Look-ups in named tables: a row name and a column name give one cell, copied from the table.

pum =
            mun     nev     mes  lukudel     von   rafos   momol  gavimol  murekar
git      24.674  23.628  38.991   26.192  35.613  28.671  23.654   16.783   25.602
zumob    28.245  31.727  28.632   22.680  16.637  16.409  33.896   31.117   19.176
vip      31.634  23.628  25.396   25.284  35.947  61.210  39.482   20.900   19.176
sumumer  24.674  37.232  23.653   32.414  25.884  24.396  39.482   20.900   77.686
dag      24.674  19.806  27.288   30.169  23.659  22.542  40.392   21.942   19.176
zamoz    24.674  16.946  32.205   35.673  35.777  24.396  42.930   20.301   17.516
fubo     24.674  66.665  28.632   26.738  23.299  25.233  36.526   24.274   19.176
vaze     24.069  22.075  28.632   28.007  24.410  24.396  58.690   20.900   24.064

What is the momol of sumumer in pum? 39.482
What is the gavimol of vip in pum? 20.900
What is the mes of zumob in pum? 28.632
What is the mun of vip in pum? 31.634
What is the mun of git in pum? 24.674
What is the rafos of zumob in pum? 16.409
What is the gavimol of sumumer in pum? 20.900
What is the nev of dag in pum? 19.806
What is the lukudel of fubo in pum? 26.738

fanozi =
columns: lifa, vidab, kabe, lobenul, begas, fizoz, bosefo, megif, kinabaz, poz
pag: [524, 734, 388, 426, 574, 488, 491, 544, 520, 407]
lebomif: [405, 556, 515, 367, 490, 479, 564, 432, 567, 381]
karegur: [585, 544, 488, 529, 472, 554, 480, 558, 547, 561]
vegire: [734, 584, 596, 658, 279, 684, 454, 490, 401, 682]
buf: [422, 449, 735, 514, 325, 553, 608, 245, 324, 459]
lumide: [493, 609, 574, 400, 339, 570, 553, 379, 515, 432]
gab: [430, 593, 369, 476, 765, 382, 505, 595, 502, 403]
goru: [567, 449, 599, 508, 327, 605, 516, 470, 572, 585]
bib: [432, 234, 713, 586, 417, 525, 578, 387, 454, 583]
fivam: [407, 487, 361, 295, 622, 429, 517, 641, 843, 411]
kun: [443, 571, 444, 398, 570, 462, 528, 524, 595, 412]

bosefo of fivam is 517
fizoz of buf is 553
megif of buf is 245
megif of fivam is 641
kabe of bib is 713
bosefo of pag is 491
lobenul of lumide is 400
fizoz of lumide is 570
kinabaz of pag is 520
fizoz of vegire is 684
poz of kun is 412
vidab of lumide is 609
lobenul of lebomif is 367

Table papo
fields: kulos, linil, dabosib, lik
mizog: [227, 96, 201, 81]
peg: [149, 202, 122, 1]
fen: [129, 237, 117, 195]
pibovog: [234, 71, 184, 85]
lete: [92, 238, 39, 128]

kulos of peg: 149
linil of peg: 202
dabosib of pibovog: 184
dabosib of peg: 122
linil of fen: 237
lik of lete: 128
linil of mizog: 96
lik of mizog: 81
Row with the largest linil: lete

saru =
,gef,fif,puvep,ziko,vorigev,nukin,nibunu
zakog,125,99,141,150,176,126,60
fikib,223,111,161,64,118,147,126
seg,161,132,144,166,95,94,157
non,115,150,170,84,147,114,141
ditot,159,189,147,122,122,168,169
bezo,108,105,195,120,64,149,123
somoniz,189,112,216,180,124,149,145
let,169,118,138,82,146,131,125
piv,141,132,118,130,106,173,125
zopuded,180,123,214,216,109,138,175
gez,134,153,143,143,36,138,164
nukaz,175,128,140,29,131,139,138
vif,253,167,101,115,204,96,173

ditot, puvep: 147
vif, vorigev: 204
non, gef: 115
zakog, gef: 125
seg, gef: 161
vif, puvep: 101
zopuded, ziko: 216
ditot, fif: 189
vif, gef: 253
fikib, gef: 223
bezo, fif: 105
non, puvep: 170
fikib, ziko: 64
fikib, nibunu: 126

pevoso
         fis  vob  mele  riz  ririvi  sekubam  tura  mip
gur      112  205   106   20     159      150   164  153
pudiman  101  190   137   40     180      156   136  138
kuruz    131  126   112  122     122      123   134  132
fibopaz  122  172   106   59     159      143   152  151
rov      103  193   128   41     129      142   148  127
kun      111  141   141  108     125      130   120  114
zago     128  141   113   98     159      136   135  145
vub      135  128   103  119     109      119   142  134
magef    104  166   142   73     154      144   126  125
pap      118  164   115   76     115      130   147  130

What is the mip of fibopaz in pevoso?
151
What is the ririvi of kuruz in pevoso?
122
What is the riz of magef in pevoso?
73
What is the tura of kun in pevoso?
120
What is the fis of pudiman in pevoso?
101
What is the tura of pap in pevoso?
147
What is the riz of kun in pevoso?
108
What is the sekubam of magef in pevoso?
144
What is the mip of pap in pevoso?
130
What is the riz of rov in pevoso?
41
What is the riz of gur in pevoso?
20
What is the riz of vub in pevoso?
119
What is the fis of rov in pevoso?
103
What is the mip of zago in pevoso?
145
What is the mip of rov in pevoso?
127
What is the fis of fibopaz in pevoso?
122
What is the mip of vub in pevoso?
134

mufu =
,figu,bomobe,pev,ril
mapo,159,107,165,91
fam,161,181,137,133
mamigo,215,133,191,173
sotarin,57,113,75,214

sotarin, bomobe -> 113
mamigo, ril -> 173
fam, ril -> 133
fam, pev -> 137
mapo, bomobe -> 107
sotarin, figu -> 57
sotarin, ril -> 214
mapo, figu -> 159
mamigo, pev -> 191
mamigo, bomobe -> 133
sotarin, pev -> 75
mamigo, figu -> 215

mog.csv
,sok,filate,teg,suk,kem,sepufos,bel,nov,mil
rosib,95,193,122,131,145,126,160,154,89
nulupaf,184,144,171,158,125,135,170,180,147
vofinu,109,128,142,113,159,168,107,132,136
baralaf,217,59,127,150,156,90,132,154,142
pubif,132,153,187,106,112,100,191,205,176
luto,162,131,137,141,191,143,105,134,170
vad,160,172,115,104,161,180,142,186,85
gev,175,162,114,202,146,171,110,126,90
selera,129,212,134,124,171,176,131,138,128
zimotef,153,89,175,117,133,151,136,121,181

zimotef, kem -> 133
selera, filate -> 212
zimotef, sok -> 153
rosib, kem -> 145
nulupaf, sepufos -> 135
rosib, teg -> 122
baralaf, sepufos -> 90
nulupaf, bel -> 170
nulupaf, teg -> 171
selera, nov -> 138
selera, sok -> 129
gev, sepufos -> 171

